(in the rows, 128 means zero)
X: rows in 4 groups, each row roughly a mix of its group's directions (some rows in no group)
X (111 x 11)
[[107 125 134 136 159 143  82 143 111  82 120]
 [113 108 109 131 136 197 133 109 133 139 122]
 [134 116 135 165 171 103 171 117 132 130 108]
 [171  98 133 122 103 153 126 117 127 162  95]
 [157 103 145 148 152 129  84 161 138 109 113]
 [132 138 135 157  99 150  92 142 126  84 103]
 [168 119 114 140  83 121  89 105 122 145 131]
 [ 72 121 141 107  96 129 109 126 139 160 142]
 [135 132 130 141 144 111  99 161 128  79  90]
 [130 104 159 137 163 118 144 147 172 151 107]
 [132 147 162 126 118  75 114 152 162 126 117]
 [129 122 109 110 123 127 190 134 136 133  86]
 [162 115 100 110 113 146 138 104 159 162 101]
 [136 142 139 102 116 124 113 155  64 124 140]
 [105 143 128 137 119  82 146 113  85 138 159]
 [163 105 137 147 174 140  97 149 147 116 119]
 [115 139 122 158 131 155  95 141 111  78 107]
 [128 124 158 146 125  97 118 175 156 122  94]
 [140 134  92  95  98  94 169 117 132 120 124]
 [154 103 164 105 113 131  88 111 138 139 159]
 [ 92 109 151 156 110  77 129 132 147 115 124]
 [147 131 131 152  76 140  84 128 129 108 110]
 [ 85 135 151 135 162 118 102 125 134 168 106]
 [131 154 116 145 190 126 153 115 132 128 154]
 [ 84  85 133 124 114  95 117 141 137 155 144]
 [150 123 160 108 103  91 138 153 166 132 109]
 [134 123 107 157 133  94 115  90 158 116 164]
 [ 93 111 122 147  96  89 152 128  94 127 145]
 [ 85 119 123 118 163 114 117 134  82 153 121]
 [182 118 115 121 144 115 151  99 121 157 152]
 [147 122 104 137 174 101 101 141 108 100 108]
 [153  82 136 126 152 126 136 115 156 172 116]
 [133 108  81 160 134 101 161 132 103 110 132]
 [153 167 145 153  87 143 131 117 153 155 120]
 [147 134 124 116 149 119 147  66 112 132 159]
 [ 98 113 145  91 116  88 117 141 151 161 129]
 [105  87 158 118  92 104 121 125 100 149 135]
 [117  99 109 147 119  97 137  77 146 115 151]
 [114 124 133 130 105 173 118  92 116 151 168]
 [164 116  86 133 123 104 123  97  98 103 134]
 [144 108 142 103 183  95 109 143 129 112 129]
 [136 140 170 144 148  75 134 151 137 129 108]
 [130 130 139  96 142 178 148 114  88 144 118]
 [ 91 142 141 125  96 111 140 164 156 124  94]
 [111 124 115 103 136  77 155 140 143 167 119]
 [137 116  97 146 148 135 136  81 100 122 166]
 [116 131  84 135 100 178 134 106 128 122 151]
 [106 126 139 128 176 104  88 131 121 142  96]
 [116 110 168 135 149 148 105 168 150 100 116]
 [118 149 166 135 123 155 128 133 182 153 121]
 [114 137 146 108  98 133 116 168 167 134  94]
 [124  95 157 132 186 148 135 128 149 140 140]
 [120 112 143 124 122 122  56 137 125 105 123]
 [109 112 124 137 124 159 148 167 147 134  79]
 [140 108 134  97 136 114 137 101 132 176 167]
 [135 128 164 171 171  92 126 126 133 129 128]
 [121 111 135 148 158 149 172 145 123 138  83]
 [103  99 148 125 121  96 141 106  93 158 156]
 [114 128 131 110 142 179 147 109 164 150 154]
 [120 118 146 113 135 167 140 144 182 129  98]
 [131 126 107 126 125  98 153  87 100 165 153]
 [156 145 130 114 136 129 110 176  89 114 100]
 [106 163 135 122 128 149 152 153 173 110 102]
 [104 136 173 125 105 147 126 157 155  95 112]
 [136 136  99 134  83 110 154 113 134 174 123]
 [126  79 164 134 114  91 108 142 114 147 124]
 [139 133 143  96 142 161 129 186 124 110 119]
 [111 105  81 135 104 164 138 159 117 120 111]
 [118 135 141 170  98  74 117 117 127 135 110]
 [ 71 145 134 132 104 165 157 128 134 137 134]
 [ 79 105 158 138 131  90 127 155 141 116 121]
 [155 127  85 117 127 137 134  80 106 151 148]
 [123 135 116  81  99 174 116 104 139 138 138]
 [140 133 144 143 155 106  85 116 165 125  93]
 [116 161 143 128 106 151 142 157  93 170 124]
 [136 106 165  95 129 139 116 106 138 151 173]
 [ 84 156 147 139 134  91 162 133 113 129 149]
 [113  99  99 188 139 133 119 151 129 114 128]
 [135 139 103  75  90 126 157 134 107 126 119]
 [182 128 102 141 150 143  94 137 143 113 110]
 [ 84 168 133 126 145 130 174 123 131 122 149]
 [146 146 118 130 157 171 121 146 169 102 109]
 [112 173 104 124  89 126 125 126  95  98 138]
 [133 128 125 100 180 170 111 114 153 140 127]
 [136 132  98 151  71 129 102 110 118 149 119]
 [149 136 113  98 162 183 124 113 138 142 136]
 [142 134 113 121 147 120 193 115 130 160 141]
 [127 123 109 159 114  73 124 143 165 111 130]
 [120 131 112 108  89 119 138 145 183 127 101]
 [110  76 158 122 138 125 124 111 101 150 157]
 [103 149 122 117  83  94 163 117 122 152 121]
 [142 135  93 132 131 109 117 107  66 143 123]
 [121 105 128 144 112  71 125 145 111  90 121]
 [131 133 110  85 100 124 174 139 134 131  94]
 [ 76 120 132 139 148 117 125  93 132 170 135]
 [135 140 153 138 143  99  90 159 129 122  83]
 [121 119 111 156 124 146  75 122 118 117 171]
 [133 132 147 133 137  84 165 141 161 131  90]
 [ 99 169 118 132 114 117 132 124  86 100 157]
 [137 111 143 122 154 116  68 141 121  94 123]
 [171 164 147 151  94 125 115 141 144 128 101]
 [140 143 148 135 124 175 181 115 134 122 148]
 [135 133 117 118 118 176 155  96 153 145 161]
 [ 69 131 144 119  90 129 107 147 144 134 117]
 [122  84 139 100  89 164 104 118 118 131 125]
 [159 124  86 136 121 123 129  72 116 126 144]
 [110 105 103 177 122 141  98 164 130 114 131]
 [180 161 143 142  98 138 119 141 151 121 107]
 [150 142 141 119 148  97 131 100  80 126 161]
 [ 97 139 155 144 142 119 112 153  96  89 154]
 [160 155 104 120 142 140 108 124  78 151 110]]

the four rows of each list that fit no group, in list order (the others fit one group, some only roughly)
- k_939: [ 93 165  95 145 115 119 145 144 159 123 101]
- k_924: [108 124 104 111  90  77 138 114 101 124 136]
- k_836: [118 170 136 147 129 116 121 171 141  88 110]
- k_828: [128 111 117 175 159 126 154 100 115 100 150]
- k_777: [116 134 123 151  89 181 124 102 116 131 152]
- k_821: [116 115 142 154 156 159 145 124 171 137  93]
- k_974: [153 133 124 140  66 144 148 108 135 155 133]
- k_383: [111 133 126 150  75 114 113 114 145 171 142]
- k_196: [111 143  93 163 100 168 123 107 102 129 129]
- k_458: [126 119  99 112  95 147 132 173  88 116 119]

k_939, k_924, k_828, k_383
- k_652: [121  99 101 125 101 119 165 116 111 102 167]
- k_49: [151 145 129 116 129  73 132 111  95 118 159]
- k_406: [138 107 129 119 133 170  92 131 178 140 119]
- k_386: [129 169 126 122 109 143 147 148 178  98 121]
- k_212: [130 119 110 137 125 121  65 111 124  88 132]
- k_747: [106 128 111 156 104  95 142  91  99 151 145]
- k_447: [158  89 143 152 162  93 105 138 122 144 130]
- k_37: [157 114 128 132 121  97 117 155 133  70 121]
- k_957: [139 129 128 164  94 101 131  81 158 131 131]
- k_330: [112 114 139 158 132 175  96  95 114 118 146]

k_406, k_386, k_212, k_330
- k_300: [151 132 136 148 182 135 124 153 168 122 114]
- k_589: [121 151 131 132 118 137 199 141 148 134 117]
- k_420: [159 119 139  90 102 123 126  98 163 149 153]
- k_60: [ 87 103 120 155 118  75 128 111 116 126 127]
- k_925: [114 112 102 154 106 112 135 174 155 114  98]
- k_24: [124 116 104 122 137 167 174  92 142 139 108]
- k_440: [134 127 116 137  74 100 126  96 106 158 122]
- k_778: [ 99 129 113 128 178 157 143 111 101 129 157]
- k_533: [120 127 103  91 152 140 179 143 103 135 143]
- k_243: [116 117 144 163 104 136  89 142 158  93 112]

k_420, k_440, k_533, k_243
- k_285: [106 122 161 139 144 129 116 118 193 132 120]
- k_15: [141 118 138 106 139 191 119 119 154 136 152]
- k_258: [129 108  97 157 140 102 180 126 142 120 106]
- k_147: [ 95 131 126 120 157 165 130  99 136 170 148]
- k_472: [ 74 142 157 109 140 144 160 144 114 144 131]
- k_467: [107 111 111 134 151  85 109 119  80 136 113]
- k_813: [132 141 148  89 119 164 105 131  83 140 146]
- k_620: [ 95 123 145 128  82 107 114 139  85 113 138]
- k_454: [ 78 133 177 135 131 137 144 147 126 149 148]
- k_847: [117 142 121 150  90 103 140 131  73 149 129]
- k_884: [ 66 143 141 115 148 150 146 125 156 132 130]

k_15, k_472, k_454, k_884
- k_65: [ 84 135 154 151  99  86 141 131 116 132 111]
- k_322: [123 115 118 140 148 145 169 100 172 138 100]
- k_818: [125 109  80 143 130 166 123 139 173 132 127]
- k_723: [118 127 174 138 151 157 123 145 155 146  92]
- k_574: [143 121  98 164 143  89 142 100 119 112 158]
- k_983: [101 130 147 117 136  99 114 131  97 185 128]
- k_720: [122 178 105 149 114 135 143 119 141  83 143]
- k_511: [132 118 109 133 131 140 142 151  57 119 134]
- k_684: [175 115  96 125 139  87 120 110 117 156 131]
- k_41: [143 157 150 156 129 108  91 121 148 147  89]
- k_329: [186 130 113 109 130 159 127 130 147  94 131]
- k_779: [122  93 127 118 144  93 122 156 123  76 123]
- k_541: [104 128  93 117 115  94 147 123 129 181 121]

k_65, k_818, k_983, k_720
- k_74: [164 118 158 118 154 107 112 155 140  89 112]
- k_785: [152 143  92 110 121 168 140 111 165 137 105]
- k_761: [135 127  93 131 139 135 189 121 105 144 150]
- k_303: [117 141 131  80 127 124 183 120 107 139 145]
- k_470: [ 90 119 148 105 129 109  84 156 142 109 110]
- k_889: [126 123 117 101 152 169 141 104 146 172 110]
- k_896: [148 111 177 104 151 122 106 147 146  96 131]
- k_95: [158 101 106 121 165 157 134  99 155 151 132]
- k_759: [145 128 104 113 143 149 103  76 112 143 158]
- k_799: [112 102 108 178 156 160 138 113 150 128 122]
- k_497: [182 118 149 136  90 137  95 115 136 123 130]

k_761, k_303, k_889, k_759
- k_584: [ 96 120  85 129 111 146 159  90 121 131 149]
- k_249: [138 112  71 158 138 147 148 146 102 130 121]
- k_193: [ 86 150 158 120 125 156 135 172 111 113 131]
- k_602: [144 144 137  90 119  99 173 138 100 131 104]
- k_688: [123 122 146 137 162 178 120 120  82 139 136]
- k_494: [122 137 126 130  92  91 106 165 168 114 122]
- k_986: [151 115 120  82 125 157 163 125 160 135 106]
- k_121: [ 81 102 130 106 182 129 119 131 127 137 128]
- k_142: [157 155 101 167 106 141 151 136 117 105  99]
- k_918: [129 128 160 142 152 121 135 177  90 132 101]

k_584, k_249, k_193, k_986
- k_36: [157 119 159  96 154 111 165 131 157 142 142]
- k_466: [163 125 169 112  93 132 153 123 159 143 142]
- k_673: [125 104 116 185 162 125 120 104 128 124 153]
- k_730: [134 121  87 143  82  89 147 130 128 132 148]
- k_235: [ 90 150 107 117 102 129 138 159 144  90 105]
- k_987: [121 126 149 106 116 175 158 148 165 124 151]
- k_82: [123 109 115 157 156 171 114  89 127 132 154]
- k_387: [139 165 150 128 113 123 138 155 158  79 121]
- k_614: [130 125 114 126 138 148 126  64 157 132 157]
- k_618: [118 130 154 158 134 122  82 134 178 128 134]
- k_727: [ 76 128 152 133 110 121 148 162 103 152 132]
- k_820: [130 114 178 118 115 122  90 148 155  99 119]
- k_689: [122 107 163 100 150 137 119 165 172 130 124]

k_730, k_235, k_387, k_689
- k_934: [140 136 126 165  95  95 125  85 156 135 129]
- k_156: [145 125 122 151 165 101  83 113 101 131 150]
- k_28: [110 101 108 174 137 151 118 132 173 126 119]
- k_482: [103 139 109 105 131 125 184 117  92 122 143]
- k_10: [ 81 133 162  98 133 118 148 153 161 130 126]
- k_304: [160 118  92 124 160 122 108  79 136 116 125]
- k_787: [139 117 150 103 137  77 117 160 154 123 105]
- k_349: [107 139 104 143 112 112 138  96  81 160 141]
- k_395: [130 122 137 172 148  83 139 121 170 122 120]
- k_661: [142 133 130 148 110 100 100 162 128 124  75]
- k_628: [136 149 159 144  79 123 145 169 142 118 122]
- k_202: [154 141 119  98 114 166 165 118  91 132 137]
- k_301: [122 110  90 142 121  90 127 100  82 124 137]
- k_176: [135 145 179 142 149 107  85 131 118 132 150]

k_156, k_482, k_661, k_202
- k_595: [123 143 143 141 153 138 144 160 131  73  99]
- k_940: [ 68 100 144 128 162 112 121 123 145 135 134]
- k_85: [171 120 136 106 152 115 172 115 138 151 151]
- k_26: [182 134 127 137 119 113 106 131 153  88 107]
- k_553: [154 164 116 135 126 156 119  87 112 145 163]
- k_668: [146 149 128 130 160 161 101 100 158 155 108]
- k_86: [183 111 158 104 145  98 133 132 148 126 134]
- k_172: [116 136 158 132 117  95 151 124 177 120  96]
- k_195: [120 118 137 152 144 114 147 181 101 124  91]
- k_935: [ 98 135 152 131 159 119 133 174 147 109  97]
- k_570: [140  90 137 110 136 164 126  92 138 147 164]
- k_814: [151 118  94 121 152 102 104 121  80 109 115]

k_553, k_172, k_935, k_570
- k_810: [111 171 141 135 120  95 155 126  83 116 125]
- k_326: [138 125 128 138 157 137 118  69 123 130 169]
- k_373: [115  94 127 102 124 179 130  94 121 143 149]
- k_604: [136 140 144 139 151 180 127 125 156 171 134]
- k_996: [114  99 126 173 154 168 131 152 112 131 111]
- k_25: [192 133 142 107 146 119 114 147 148 112 124]
- k_359: [153 166 132 110 151 169 109 134 136 159 108]
- k_972: [152 124 100 125 164 133 104  74 146 134 126]
- k_352: [122 151 134 150 113  68 120 150  98 118 132]
- k_115: [103 139 133 131 170 125 132 162 126  83 101]
- k_629: [121 128 179 143 167 149 127 133 151 147 102]
- k_73: [110 114 166 117 128 139  72 141 134  98 132]
- k_223: [161 140 152 153 132 114  97 134 177 136 145]

k_810, k_604, k_25, k_223
- k_234: [140 128 136 100 156 143 137 135 180 163 108]
- k_206: [153 141 125 153 103 132 120  83 176 133 134]
- k_732: [129 139 115 118 163 190 133 118 149 110 137]
- k_78: [141 115 156 112  94  97  92 149 159 124 111]
- k_200: [132 121 116 133 137 145 130  70 174 139 147]
- k_843: [160 119 137 109 150 146 117 136 182  96 124]
- k_854: [ 83 139 118 107 109 130 127  91 136 164 156]
- k_909: [137 110  98 171 151 103 149  98 151 120 143]
- k_678: [136 131 125 109 115 111 170 170  97 128  95]
- k_169: [132 175 136 115 158 148 107 152 163 110 115]
- k_687: [151 146 114 158  99 123 130  74 144 149 135]
- k_975: [125 108 108 137 131 123 163  82 136 174 127]

k_234, k_854, k_169, k_975
- k_970: [134 137 146 130  62 128 143 139 160 141 114]
- k_770: [110 148 103 171  92 164 116 115 143 124 117]
- k_516: [114 115  89 122 104 151 137 110 182 128 119]
- k_923: [105 109 136 175 148 155 100 145 161 132 118]
- k_363: [ 87 128 146 137  97 109 152 165  97 137 134]
- k_831: [166 149 107 145 120 136 114  74 147 143 124]
- k_131: [ 93  97 103 154 149 176 133 126 120 116 134]
- k_271: [116 126  85 145 117 127  74 113  99 139 128]
- k_617: [143 122  65 123 141 130 143 113  91 120 138]
- k_547: [160 101 127 121 112 102 105 169 126  98 104]
- k_849: [127 150 145  85  88 116 108 142 164 132 116]

k_770, k_131, k_617, k_547
- k_382: [120 115 109 186 137 104 101 127 151 119 150]
- k_252: [158 121 174 122 111 168 127 111 140 117 158]
- k_812: [134 128 121 127 186 155 172 125 139 140 139]
- k_216: [114 146  79 158 119 106 142  89 119 142 131]
- k_475: [105 100 132  93 177 100 139 132 145 111 132]
- k_499: [145 152 139 126 107 181 150 121 159 152 142]
- k_534: [148 110 138 149 111  70 104 145 108 139 114]
- k_586: [136 112  99 142 145 111 189 121 108 122 109]
- k_606: [111 150 152 160  79 109 142 153 118 148 121]
- k_439: [166 142 126 131 130 114 191 139 146 129 113]
- k_722: [106 171 137 143 133 131 136  99  89 131 164]
- k_518: [123 107 117 149 141 142 155 175  97 130  93]

k_812, k_216, k_475, k_722
- k_997: [127  99  80 160 140 137 157  95 128 120 139]
- k_247: [144 174 100 151 111  83 132 135 112 117 124]
- k_328: [164 103 134 112 122 101  73 112 128 137 139]
- k_881: [136 110 138 162 147  99 112 125  75 112 110]
- k_311: [126 124 130 150 123  82 139 156 172 122  97]
- k_749: [107 133 161 138 103 118  79 139 159 110 112]
- k_864: [151 145 109 127 116  62 105 123 113 127 135]
- k_421: [130 125 157 139 151 186 129 127 162 133 109]
- k_93: [111 121 131 107 120 184 137 156 109 141  95]
- k_366: [124 102 100 169 153 122 172 132 131 123 102]

k_881, k_749, k_864, k_421
- k_719: [ 72 112 128 139 130  90 135 123  94 146 133]
- k_168: [145 146 118  92 130 100 133  97 105 165 156]
- k_712: [ 95 127 158 127  91 158  87 133 136 110 135]
- k_726: [113 122  88 122  91 165  93 137 147 121 138]
- k_3: [ 82 108 133 114 134 151 159 123 157 134 164]
- k_117: [124 102  94 161 145 158 127  87 133 125 153]
- k_62: [122 117 151 179 145 121 107 172 114 125 111]
- k_211: [106 123 102 125  91 108 100 111 118 175 134]
- k_203: [127 146 114 145 116 148  87 110  79 101 127]
- k_862: [141 163 120 156 129  76 111 133 144  96 129]
- k_811: [ 73 126 131 108 107 103 120 137 141 168 119]
- k_75: [137 133 134 129 104 144 124 175 137  73 143]
- k_279: [111 125 126 146 103 140  79 179 135 123 131]

k_168, k_203, k_862, k_75
- k_882: [171 133  92 113 112 142 141 128  83 112 138]
- k_692: [114 153 122 138 161 109 178 112 151 155 139]
- k_384: [139 117  89 133 134 125 173 108  81 123 136]
- k_783: [101 109 148 162 137  95 128 134 178 115 133]
- k_331: [157 114 115 138 167 131  97  98 160 145 106]
- k_220: [116 132 102 123 146  88 172 117 107 152 152]
- k_632: [ 92 119 109 143 117  79 144 113 163 130 146]
- k_528: [137 129 108 123 108  86 144 163  83 115 118]
- k_130: [153 168 144 159 118 121 101 114 145 155  97]
- k_594: [125 117  68 118  93 125 135 109 148 116 149]

k_783, k_331, k_220, k_632
- k_503: [163 113 136 133 144 154  80 111 109 101 145]
- k_773: [102 110 159 149 138  97  98 122 142 167 111]
- k_933: [148  99 124  86 117 134 142 150  79 132 142]
- k_165: [125 180 118 147 128 115 123 160 129  85 117]
- k_116: [133 128 153 125 106 169 127 184 145 128 113]
- k_876: [ 97 115 139 107  92 113 165 110 138 167 121]
- k_481: [119 104 123 120 130  94 117 168  86  97 115]
- k_968: [130 144 154 102 136 159 106  81 141 148 152]
- k_900: [141 112 170 107 160 120 106 149 144  88 130]
- k_663: [109 120 160 130 155 119  73 140 136 133  98]

k_773, k_933, k_116, k_663
- k_967: [105 113 101 110 166 141 128  88 109 155 148]
- k_938: [129 133 115 151  99 107 138 171 161 143  93]
- k_878: [111  96 169 133  96  98 121 145 158 131 113]
- k_670: [136 115 140  97 163 139 116 171 141  90 116]
- k_562: [114 149 152 110 164 110 111 147  84 146 108]
- k_658: [149 155 126 157 129  89 113 168 133 104 106]
- k_691: [ 73 143 123 119  99 123 150 133  87 126 138]
- k_965: [ 92 134 105 128 106 127 155 105 126 177 149]
- k_31: [116 156 132 148 135 141 123  88 130 185 121]
- k_865: [103  88 135 136 144  80 121 144 132  95 119]

k_938, k_878, k_562, k_691
- k_680: [118 106 132 186 161 125 135 158 124 123 107]
- k_367: [117 101 152 132  94 133 112 151 161  84 131]
- k_12: [ 95 138 158 150  88 101 142 159 116 142 121]
- k_651: [113 124 145 152 123 124  75 131 173 127 151]
- k_426: [167 146 112 154 143 126 179 122 151 144 134]
- k_795: [112  91 161 168 143 101 123 111 112 150 140]
- k_647: [118 102  87 176 135 125 134 116 165 118 131]
- k_16: [132 120 106 107 132 150 173 122  74 127 121]
- k_451: [115 114 161 154 133 134 119 143 179  95 109]
- k_979: [ 78 121 147 155 100  85 135 125 125 138 128]
- k_148: [194 113 142 118 137 132 119 103 125 131 155]
- k_556: [132 145 116  83 101 124 162 113 162 137 103]

k_367, k_426, k_795, k_451
